Each row is where one point has got to under a steady rotation. How many steps took it there?
The counts run from 0 to 379.
[ 85 117 118  87 141  87 152 107 176 130 179 121  90 113 108 112 108 164
 125 125 163 128 137 173 182 125  83 100 117 127 139 129 139 152 105 161
 125 101]	319
[138  95 122 144 122 128 125 132 115  95  57 130 148 130  91 120 118  44
 136 145 103 124 108 138 123 128 136 177 103 136 102 140 104  88  99  94
 143 139]	271
[139 168 130 111 148 163 105 129 167 105 114 151 137 142 131  98 128 161
 113  85 173 114  56 112  81 134 162 150 105 161 133  81 113 142 119 132
 148 146]	57
[114  76 128 152 136 103 142 170 173 121  63 146 150 153  81 126 105  68
 125 104 111 120  97 150 126 110 129 149 125 111 124 116 127 133  90 125
 118 158]	269
[151 139 133 130 124 126 125 161 148 132  83 101 161  98 132 141 118 109
 110 120 152 137 125  96  78 135 153 209  99 121 145 119  92 165 148 121
 127  93]	366
[140 136 101  97 118 189 132 105 109  91 137  94 105 133 134 112 106 154
 137 168 152 115 143 169 186 133 169 141 122 148 120 135 129  87 111 143
 128  72]	4
[159 143  98 109 109 154 128 149 122  97  93 120  93 104 175  98 157 143
 149 142 129  91 107 151 139 129 173 150 117 175  94 151 136  83  94 125
 108 118]	294
[105 119 170  79 125 129 104 108 180  97  63 112 106 111 163 145 126 158
 125 159 147 107 114  89 130 132 108 144 110 140 136 117  85 130 115 127
 180 153]	79
[109  67 164  77 127 119 132  88 138 110 146 121  93 141 153 102 118 103
 158 142 158 143  87 120 110 152  88 139 119 139 132 149 165 171 119 110
 144 141]	194
[140 132 122  90 106 182 137 125 116  83 135  95 127 136 105 110 118 114
 129 182 141 105 142 161 154 155 173 152 110 151 150 146 135  86 120 151
 126  80]	3
[103 103 142 113 110 103  98 114 163 143  81 137 119  95 122 143 159 158
 156 170 146 136 123 116 129 135 103 127 141  63 100 183 118 107  78 162
 147  92]	82
[136 151 125 135 181 128 135 109 126 123 160 159 126 140  76 122 100  79
  91 105 189 131 144 110 127 131 137 102  92  90 134 141 144 169 124 157
 137 122]	342
[148 111  97 158 115  83 147 111 116 144 154 124 123  89  83  99 110  75
 148 104 153 151 130 145 112  94 116 167 108 127 106 124 126 171 127 113
 128  72]	32
[120 124 153  78 171 123 101 126 146 129  91 115 102 119 168 138 117 151
 160 141 178 172  88  94 107 123 114 170 111 140 145 119  99 146 154  95
 138 117]	369
[ 96 122 120 130 152 156 130 113 149  92 130 145  98 136 110 142 105 119
  86  78 187 149 113  78 127 123 146 113 111  90 104  95 139 190 146 129
 148 158]	360
[ 66 128 134 123 162 100  87 133 137 118 140 108 139  72  96 160 101 157
 120 145 171 123  70 133 111 159 146 138 149  99 130 139 118 153 152 128
 149 122]	67
[156 118 134 163 114 131 118 128 122 112  76 144 156 115  41 120 130  69
 117  99 110 107  98 131  93 136 145 154 144 134 152  98 113 126 127 122
 128 156]	251
[141 158 129 102  79 191 184  96 115  95 149 149  96 118 136 134 165  98
 125 124 160 102 102 130  89 144 149 145 105  98 123 130 175 138 113 143
 129 125]	199
[166  98 124 119 165 116 139 119 115 140 136 102  97 105 142 106 129  93
 135 135 172 128 185 116 189 101 143  81 144 128  94 155 156 144 109 169
 129 111]	9
[115 149 139 141 161  96 121 121 122 139 152 167 143 107  85 115 113  68
 141  95 170 139 100 139  79 142 119 168  91  98 119 131 125 182 108 121
 139 125]	52
[ 91  81  93 139 134  92 145 134 119  99 103  70 109 106 121 149  68 112
 119 143 122 112  81 155 153  92 149 138 145 158  96 135 142 129 129  91
 138 139]	285
[ 95 130 107 103 156 138 103 106 155 112 180 138  98 118  70 122  99 173
 126 114 190 155 115 155 156 149 124 120 133 116 155 133 137 155 145 152
 125  85]	338
[118 144 116 115 151 140 114  82 120 107 128 163  87  73  85 137 162 100
 148 150 185 175 113 107 120 134 119 142 105 107 142 146 130 137 170 113
 133  92]	355
[144 133 143  85 163 127 169 162 114  98 103 145 115 145 133 111 135  53
 137 158 122  95 119 166 126 124 134 151  74 138 118 156 131  91  81 112
 119 132]	291
[124 107 107 148 146  98 137 157 133 130  68 132 107  90 136 129 176 109
 137 147 144 135 127 138 170 102 158  97 151 111  73 160 158  90 107 151
 124 134]	280
[130 148 135 138 162 101 114 133 107 123 152 148 166 107  79 113 119  67
 123 106 163 116  80 134  58 159 142 173  95 109 118 133 129 154 129 118
 140 118]	53
[126  93 146 133 120 136 111 150 143 110 100 112 118 158 110 158  75 143
  89  89 138  76  96 109  97 126 146 107 142  88 114 135 128 168  90 143
 125 163]	90
[ 91 143 141 122 123 128 120 113 130 115  99 156  93  57 117 181 155 110
 155 158 154 114 112 132 107 141 111 136 130  65 139 173 132 146  96 146
 126 128]	84
[176 156 136 100 161 150 119 116 146 114 145 114 108 150 134  83  81 135
  96  85 155  85 145 112 130 127 148 125  90 184 151 105 110 172 113 146
 126 142]	328
[123 106 149  94 119 122 134 143 122 122  97 163  68 101  92 157 154 114
 122 120 136 101 138 135 136 131 104  90 144  57 127 159 143 146 103 154
  88 139]	103
[145 134 195  86 170  81 133 124 103 182 145 117 131 104 104 126 114 105
 160 118 154 136 134 133 132 126  88 118 151  82 131 111 123 168 125 150
 115 135]	227
[135  79 158  77 110 133 146 121 136 120 155 138 122 181 108 103 146 106
 128 140 170 138  68 131 100 169 117 123 124  99 111 168 181 115 113 146
 137 111]	196
[ 77 118 130 138 163 104  71 120 123 122 140 109 141 107 108 155  80 171
 135 129 171 133  63 131 115 148 142 127 151  98  90 151 131 142 128 123
 160 128]	68
[179 168 106 124 135 163 112  92 119 106 160 120 103 134 140  91  68 145
 111  76 159  89 128 129 127 114 145 133  90 181 125 126 113 164 105 127
 127 132]	327
[148  86 117 152 135  86 103 137 171 146  94 155 138  96 111  72 154  89
 109 101 130 150 134 108 151 170 112 129 119 174 133 155 150 119 142 152
 122 145]	155
[110 102 108 112 118  84 163 127 155 130 113 112  85 100 154 114 142 145
 118 149 146 117 124 148 193  92 108  77 135 144  73 149 150 113 109 152
 134 133]	299
[ 96 122 114  90 130  89 144  87 161 123 165 105  74 103 120 107 103 172
 123 145 159 127 135 159 186 118  88  99 126 156 121 133 131 136 134 142
 144 112]	318
[120 138 160 111 198 125  82 117 105 141 113 121 114  82 113 139  99 133
 166 102 165 127 128 124 162 124 129 115 174 109 136  85 108 176 136 132
 114 175]	245
[148 110 124 132  97 124 139 120  72 116 107 119  85  87  69 166 131 100
  94 132 126  94 130 125 123 121 142  87 145  71  92 171 147 110 131 129
 104 130]	105
[126 128 107 132 138 103 139  86  90 126 188 136 114  90  91 102  92  78
 119 128 148 111 164 164 149 130 115 120  97 107  93 173 140 147  93 141
 138 104]	322
[137 149 109  85 137 192 140 109 124  97 141 104  89 134 164 113 103 161
 150 148 163 119 148 156 200 117 162 131 127 139 129 127 131 116 104 157
 121  96]	5
